Named turns come first, each shown by rows before and after it. Which turns, in which order, take the first row of each pair that follows to the second? Write the first one first, as in the answered first pair.
z_240 (before |-> after):
| -13 |  -5 |   4 |   6 |   2 |   5 |   0 |   1 |   7 |   3 |  -1 |   9 |   0 |   4 |   9 |   2 |   4 |   4 |   8 |   0 |  -5 | |-> | -12 |  -2 |   3 |   5 |   4 |   5 |  -1 |  -1 |   6 |  -1 |   3 |   6 |   2 |   7 |  10 |   2 |   6 |   2 |   7 |  -1 |  -6 |
|   5 |  20 |  21 | -17 |   6 |  12 |  15 |  -3 |  -9 |  -1 |   1 | -12 |  -2 |  -2 |   4 |  -7 |   3 |  18 | -10 |   1 |   6 | |-> |   6 |  24 |  24 | -17 |   5 |  11 |  10 |  -7 |  -8 |   0 |   0 |  -9 |  -2 |  -1 |   4 |  -6 |   3 |  15 | -11 |   1 |   6 |
|  22 | -19 |  15 |  -8 |  14 |  25 | -11 | -24 |  11 |   0 |  19 |  20 |  23 |   5 |  14 | -25 |  12 |  -2 | -48 |   4 | -24 | |-> |  22 | -26 |  13 |  -9 |  16 |  25 |  -8 | -25 |  11 |   1 |  24 |  18 |  17 |   4 |  13 | -24 |  11 |   1 | -50 |   3 | -20 |
|  -1 |  19 |  36 |   6 |   1 |   7 | -14 |   9 |   8 |   7 |  -3 |  -5 |  24 |  31 |  -2 |  -3 | -20 | -11 |  12 |  -5 |   5 | |-> |  24 |  16 |  15 |   6 |   1 |  10 |   1 |  -2 |  14 | -14 |   3 | -11 |  13 |  40 |   2 |   8 |   3 | -19 |  13 |  -9 |   8 |
z_31 (before |-> after):
|   9 |  -6 |  -6 |   6 | -11 |  10 |   2 |  -1 |  -2 |  -8 |  -6 |  -3 |  -8 |  -2 |   1 |   5 |   2 |   0 |   2 |  -1 |   2 | |-> |  -1 | -11 |  -3 |  -2 |  -2 |   8 |   1 |  -3 |  -2 |   1 |  -2 |  -7 |  -6 |  -5 |   1 |   7 |  -5 |   8 |   1 |   2 |   0 |
|  -6 |  -8 | -20 |   9 |  -9 |  -6 |  14 |  18 |  -5 |   2 |   8 | -25 |  -8 |  23 |  -2 |  19 |  24 | -13 |  20 |  -5 |   8 | |-> | -39 | -22 |   2 |   1 |   0 |  -6 |  -7 |  23 |  -8 |  24 |   9 | -22 |   3 |   9 |  -6 |  15 |  -2 |  11 |  16 |   6 |   2 |
|  3 |  0 | -5 | -2 | -3 | -7 |  7 |  1 |  4 | -6 |  3 | -1 | 11 |  2 | -2 | 11 |  9 |  3 |  0 |  0 |  6 | |-> | -3 | -3 | -1 | -8 | -3 | -5 |  0 |  1 |  2 |  0 |  4 | -2 | 14 | -2 | -2 | 10 |  1 |  9 |  0 |  0 |  3 |
z_505 (before |-> after):
| -23 |  -5 |  28 |  -2 |   7 |   2 | -23 |  -3 |   8 |  11 |   3 |   6 |  19 |  -2 |  -5 |  -8 | -19 |   8 |  -1 |   9 | -16 | |-> |  -7 |  25 |  29 |  11 | -10 |  -3 | -18 |   9 |   1 |  12 | -10 |   3 |  11 |   4 |  -4 | -13 | -11 | -18 |   8 |  -5 |  -8 |
|  10 |  41 |  17 |  12 |  -8 |   5 |  14 |  -1 |  -8 |  33 |   2 | -17 |  -9 | -13 |   0 | -30 | -24 |  20 |  -8 |  -4 |  22 | |-> |  35 |  40 |   0 |  15 |  -9 |   8 |  30 | -13 |   0 |  13 |   4 | -20 | -10 |  -4 |   1 | -25 |  -3 |   5 | -11 | -11 |  20 |
| -20 |   6 |  23 |   1 |  -1 |  13 |   3 |  17 | -16 |  36 |  -3 |  23 | -27 | -25 |   0 | -30 | -40 |  34 | -17 | -14 |  14 | |-> |  11 |  38 |   6 |  14 | -19 |   9 |  17 |  18 | -19 |  23 | -17 |  19 | -39 | -13 |   3 | -34 | -14 |  -3 |  -4 | -30 |  19 |
| -37 |  49 |  19 |  15 | -15 | -17 | -13 |  19 |  -2 |  16 | -18 | -25 |  14 |  22 |   7 |  12 |  -6 | -24 |  27 | -18 |   9 | |-> |   5 |  40 | -13 |  11 | -10 | -11 |   8 |  -1 |  14 | -21 |  -9 | -26 |   9 |  38 |   9 |  20 |  31 | -36 |  23 | -25 |   4 |
Now pairs of rows:
Between the rows of a pair lie 2 to 3 turns.
|  18 |  30 |   0 |   6 |  -1 |   1 |   4 | -15 |  11 | -16 | -14 | -10 |  11 |  23 |   5 |   7 |  25 | -45 |   5 |  -4 |  -6 | |-> |   8 | -35 | -21 | -15 |  24 |  13 |  14 | -25 |  17 | -19 |  21 | -10 |   1 |   6 |   5 |  19 |  13 |  12 | -12 |  14 |  -6 |
z_505 then z_240
|  -3 | -47 |  -8 | -23 |  18 |   6 |   7 | -14 |  14 |  -9 |  21 |   4 |   4 | -10 |   2 |  12 |   2 |  31 | -15 |   7 | -11 | |-> | -17 |  22 |  19 |   8 | -26 | -10 |  -8 |  32 | -16 |  27 | -18 |   1 | -12 | -14 |   2 |  -8 | -16 |  -7 |  15 | -10 |   5 |
z_505 then z_505
|  -9 |  16 |  10 |  10 |  -6 |  -2 |   8 |  15 |  -2 |  14 | -18 |  22 | -12 |  -5 |  -1 |  -7 | -14 |  -8 |  -3 |  14 |   2 | |-> |  18 |  11 |  -5 |   7 |   1 |   4 |  19 |  -7 |  14 | -14 |  -9 |  19 |  -5 |  11 |   1 |   2 |  10 | -18 |  -7 |  11 |  -1 |
z_240 then z_505
| -22 | -17 | -37 |  -5 |  -4 |   0 |   1 |  10 | -26 |  21 | -12 |  15 | -22 |  -7 |   0 | -12 | -26 |  33 | -28 |  21 |   2 | |-> |   5 |  13 | -49 |  11 | -20 |  -2 |  15 |  13 | -30 |  11 | -26 |   9 | -35 |   3 |   5 | -13 |  -3 |  -2 | -18 |   6 |  10 |
z_505 then z_505
|  -6 |  15 |  33 |  21 |  16 |  17 |   3 | -16 |   2 | -19 | -11 | -15 |  24 |  -3 | -12 |  -2 |  34 | -11 | -20 |  -9 | -20 | |-> | -24 |   9 |  43 |  18 |  20 |  19 |  -6 | -12 |   0 |  -7 |  -7 | -13 |  27 |  -7 | -14 |  -5 |  21 |   1 | -23 |  -4 | -21 |
z_505 then z_505
|   4 |  -8 |  -1 |  -4 |   7 |   5 |   5 | -16 |  12 | -18 |   5 |  11 |  11 |   5 |  -5 |  -1 |   3 |   0 |  -8 |   0 | -11 | |-> |   7 |   3 |   0 |   0 |   4 |   2 |   0 | -15 |  12 | -18 |   1 |   7 |  13 |   9 |  -6 |  -1 |   6 |  -8 |  -5 |  -4 | -13 |
z_505 then z_240 then z_31
|  11 | -19 |  -2 | -13 |  -6 |  14 |   1 |  13 |  -2 |  19 |   6 |  -3 | -16 | -26 |  -6 |  -8 | -28 |  23 |  -7 |  13 |   5 | |-> |  15 |  17 |  16 |   0 | -20 |   5 | -10 |  19 |  -5 |  21 | -14 |  -2 |  -9 | -17 |  -7 | -14 | -26 |  -9 |   7 |   4 |   4 |
z_505 then z_240
|  -8 |  29 |   9 |   9 |   3 | -13 |  -6 |  14 |  -4 |   1 | -10 |  -3 |  -5 |  -3 |  -2 |   4 |  15 | -21 |   2 |  -3 | -15 | |-> |   7 |  -3 | -13 |  -5 |  15 |  -3 |   7 |  -3 |   7 | -15 |   8 |  -5 |  -8 |   2 |  -1 |  15 |  27 |  -2 |  -6 |   4 | -18 |
z_240 then z_505
|   0 |   4 | -23 |   2 | -15 | -17 |  12 |  23 | -20 |   5 |  -5 | -30 | -22 |  13 |   0 |  19 |  15 | -12 |  27 |  -5 |  11 | |-> |  12 |  -1 | -32 |  -1 |  -8 | -13 |  17 |   8 | -12 | -10 |   2 | -28 | -16 |  18 |   0 |  18 |  26 | -15 |  19 |  -6 |   8 |
z_31 then z_505 then z_505
|   6 | -39 | -11 | -21 |  29 |  10 |   3 | -38 |  14 | -30 |  12 |  31 |  16 |  -8 |  -9 |  -8 |  -7 |  24 | -22 |  10 |  -9 | |-> |  -3 |  40 |  21 |  15 | -18 |  -8 | -11 |  10 | -18 |  10 | -34 |  30 |   2 | -11 |  -8 | -33 | -21 | -28 |   7 | -14 |   8 |
z_240 then z_505 then z_505
|   1 |  24 |  13 |  13 | -17 |  -8 |  -9 |   9 |  -4 |   3 | -18 |   0 |   5 |  -2 |  -3 |  -8 |  -4 | -18 |  11 | -10 |   4 | |-> | -12 | -20 |   9 |  -7 |  13 |   0 | -12 |  -9 |  14 | -10 |   5 |   3 |  16 |  -9 |  -5 |   1 | -10 |  19 | -10 |   6 |  -7 |
z_505 then z_505 then z_505
| -10 |  13 |  19 |   7 | -11 |  -6 |   1 |  -9 |  -8 |   1 | -29 |  -5 |  16 |   8 |  12 |   1 |  11 | -13 |   9 | -17 |  -5 | |-> |   0 | -20 |  -6 |  -9 |   4 |  -1 |  13 | -24 |   1 | -16 |  -6 | -10 |  10 |   9 |  13 |  14 |  23 |  10 |  -2 |  -9 |  -4 |
z_240 then z_505
|   1 |  22 |   0 |  12 | -10 |  -1 |  -2 |   3 | -11 |   7 | -11 |   7 |  -9 |  -1 |  -1 | -12 |  -4 | -10 |   2 | -13 |   3 | |-> |  17 |   1 | -18 |   3 |   0 |   4 |  10 | -15 |   3 | -14 |   3 |   5 |  -8 |   4 |   4 |  -3 |  15 |  -4 |  -6 | -11 |  -4 |
z_240 then z_505
